Each row is where one point has got to under a steady rotation. How many ticks took it there?
The counts run from 0 to 226.
[ 94 145 129 120 150 155 165 181 127 151 128 167 146 166 179 122 124 111
 151  97  87 103  97 143 164 134 139 101 155 157 108 119 128 152 100] -> 36
[108 160 170 106 124 147 192 111 137 137 131 119 133 112 121 132 154 140
  95 144 102 113 109  90 121 135 106 161 174 149 151 163 117 136 192] -> 188
[ 96 130 151 132 107  77 134 111 139 173 155 151 106 115 112 158 137 150
 102 136 145 145  98  87 171 161 146 151 150 165 182 102 147  97 120] -> 10
[150 143 121 133 145 126  56 138 130 136  90 157 100 104 148 159 175  81
 114  88 127 107 115 113 114  93 116 148 133 180  99 102 125 119 128] -> 79
[157 104 110 119 132 142 107 128 113 112  86 161 110 173 137 109 133 161
 174 102 155  71 119 175  89 109 166 141 107 123 131 117 131 105 112] -> 32
[134 175 119 130 104 115 150 101 171 189 145 167 137 133 127 124 136 100
 112  90 152 138 131 113 138  52 132 140 133 118 148 143 154 146 138] -> 71
[127 154  99 130 109 105 168 126 118 130 140 106 127  90 135 135 113 157
 152 170 171 108 117 137 126 124 114 164 160 120 105 176  91 113 191] -> 58
[ 98 152 121 154 127 102 144 115 122 126 137 172 107 112 126 147 106 101
 183 124 154 171 115 153 127 110  91 146 123 152 166 112 152  61 101] -> 68
[122 136 154 151  81 105 134 153 120 117 155 179 141 137 116 140 108 123
 143 167  77 101  99 111 120 133 130 184 120 138 170 114 185 124 135] -> 98
[145 122 167 121 104 148  93 155 127 146 129 198 128 122 104 102 144 161
 112 114 123  94 175 134  84 151 118 114 146 167  86 139 182 131 132] -> 178
[112 137 117 131 109 111 181 101 105 120 127  99 126  89 146 126 126 168
 140 180 164 141 101 123 120 128 126 177 157 137 113 134 108 108 199] -> 57
[144 156 140 157 148 102  56 140 145 157 113 141  94  94 171 167 162  91
 131  94 110 109 111  73 128 120 135 138 134 171 118  97 126 131 118] -> 80
[175 196 159 140 126 145 134 114 142 131 119 120 165 126 144 131 137  94
 127 134 130  74 123 135 128  81 120 157 101 147 172 177 136 123 136] -> 159
[156 140 166 141 135 159 139 125 125 133 121 126 202 177 118 126 164  99
 146 107 107 113 116 146 111  80 128 184 105 134 162 134 126 100 147] -> 25
[135 115 103 151 108 180 133 130 103 160 176 129 109  94 130 131 141 163
 180  95 126 133 119 105 105 127 149 113 187 140 150 152 136 170 123] -> 134
[167  92 141 184 127 100  90 111 119 147 156 143 166 110 119 145 148 135
 130 162 181 142 139 169 128 129 137 102 136 170 104 122 147  91 111] -> 15
[174 189 149 161 117 123 143 109 135 126 117 107 157 125 107 136 117  91
 144 144 127  82 111 140 123 101 111 193 105 136 179 152 113 123 138] -> 158
[143 117 133 150 122 134  93 123 126 118 170 151  97 103 166 125 167 148
 186 115 157 121 144 113  92  48 125 114 143 114 120 156 150 119 161] -> 132
[160 154  93 113 142 158  71 144 128 138  92 160 122 128 103 137 182  80
 106  86 163 111 112 130 104  97 101 165 132 169 103 116 119 131 121] -> 78
[139 188 124 144 126 144 157 140 115 159 120 114 152 123 186 102  90 159
 159 128 165  94 108 121 109 159 158 125 113 148 151 155 120 155 147] -> 29
[149 140 132 126 131  97 131 105 145 165 165 136 151 137 113 112 161 137
  89 173 201 107 157 133 180  95 128 129 109 133 106 127  97 118 112] -> 13
[117  91 100 127 120 130 166  84 121 134 111 154  97  93 136 165 143 154
 145 110 100 144 127 158 105  93 191 108 154 159 166 149 128  94 138] -> 62
[124 149 159 150 130  97 163 106 158 174  94 121 157 112 140 103 110 144
 124 128 119 138  98 133 134 139 156 144 195 154  75 141 155 114 178] -> 116
[ 88 113 156 153 144 139 143 156 107 123 127 170 132  95 165 105 133 109
 174 129  67 172 170  89 101 114 118 147 123 163 137 117 129  99 144] -> 126
[120  91 179 142 152 138 113 128 122  92 150 123 126 113 125 156 165 136
 174 156  96 117 145 127 105 133  70 174 161 137  95 103 121  91 141] -> 185
[161 141 156 153 151 147 140 121 129 145 133 111 204 184 117 162 142  93
 151 114 127 108 115 139 106 109 107 165 120 116 178 133  89 124 134] -> 24
[ 99 126 150 117 129 134 192  95 102 118 124 104 122  94 158 118 153 169
 132 172 137 163 111 115 126 124 133 172 152 152 130 109 121  92 186] -> 56
[143 142 155 121 114 148 108 176 136 153 139 185 161 152 101 101 131 148
 120 123 138  91 159 145 105 134  90 128 168 147  62 145 160 142 137] -> 177
[140 124 149 143 177 153  80 128 138 153 132 131 141 132 162 172 192  90
 139  78 127 135 125 117 127  94 121 111 145 163 120 108 100 118  96] -> 213
[129 175 166 110  95 142 183 120 148 143 168 155 133 125 148 111 111 145
 118 169 120  90 131 107 145 117 128 139  89 131 172 122 157 181 112] -> 100
[131  86 170 136 116 127 104 133 133 162 155 176 153 154 140 107 154 168
 124 129 131 129 144 126  97 128 144 107 178 130  69 101 180 139 159] -> 44
[159 122 106 177  94 114 112 120 108 178 117 142 181 116  76 166 128 120
 109 134 117 128 111 150 113 166 153 134 156 183 149 132 131 150 135] -> 17
[156 154  92 132 128 162 100 129 120 158  87 139 133 140  78 132 153  86
 122  80 189 129 113 141 106 115 101 156 139 165 118 102  98 159 111] -> 77
[157 146 171 141 120 150 130 128 108 124 106 120 183 126 146 106 160 121
 138 123  99 119 103 120 120  72 162 191  98 154 138 133 162  94 148] -> 26
[137 137 119 160 116 134  97 109 127 187 157 140 130  91 150 108 125 148
 172 116 184 177 156 108 112 119 155 122 118 137 112  81 139 138 103] -> 74
[148 133 135 156 124 121 126 123 113 169 123 122 155 140 197 135 127 176
 167 111 133 121 105 116  99 126 217 128 100 122 150 129 142 129 158] -> 162
[169 144 119 113  91 188 149 131 136 157 139 129 151 117  91 148 150 150
 145 112  93  76 122 188 119 129 115 153 144 160 105 123 158 165  97] -> 106
[142 102  99 145 127 143 177  82 120 126 146 113 120 101 108 143 125 168
 185 147 142 101 147 180 104 130 130 110 172 124 140 165  77 122 130] -> 193
[158 140 105 148  99 128 136 126 117 170  98 158 169 127  81 151 138 104
  74 133 111 117 139 138 122 148 157 156 125 174 148 126 107 161 142] -> 18
[130  87 150 152 101 117 100 140 124 168 149 166 140 131 121 110 131 174
 138 136 104 138 147 111  96 145 142 136 175 143  71 101 162 157 155] -> 45
[114 116 175 139 138 112 149 101 136 126 138 140 109 162 153  61 103 138
 159 154 177 129  95 131 144 126 121 132 169 127  98  74 168 141 110] -> 174
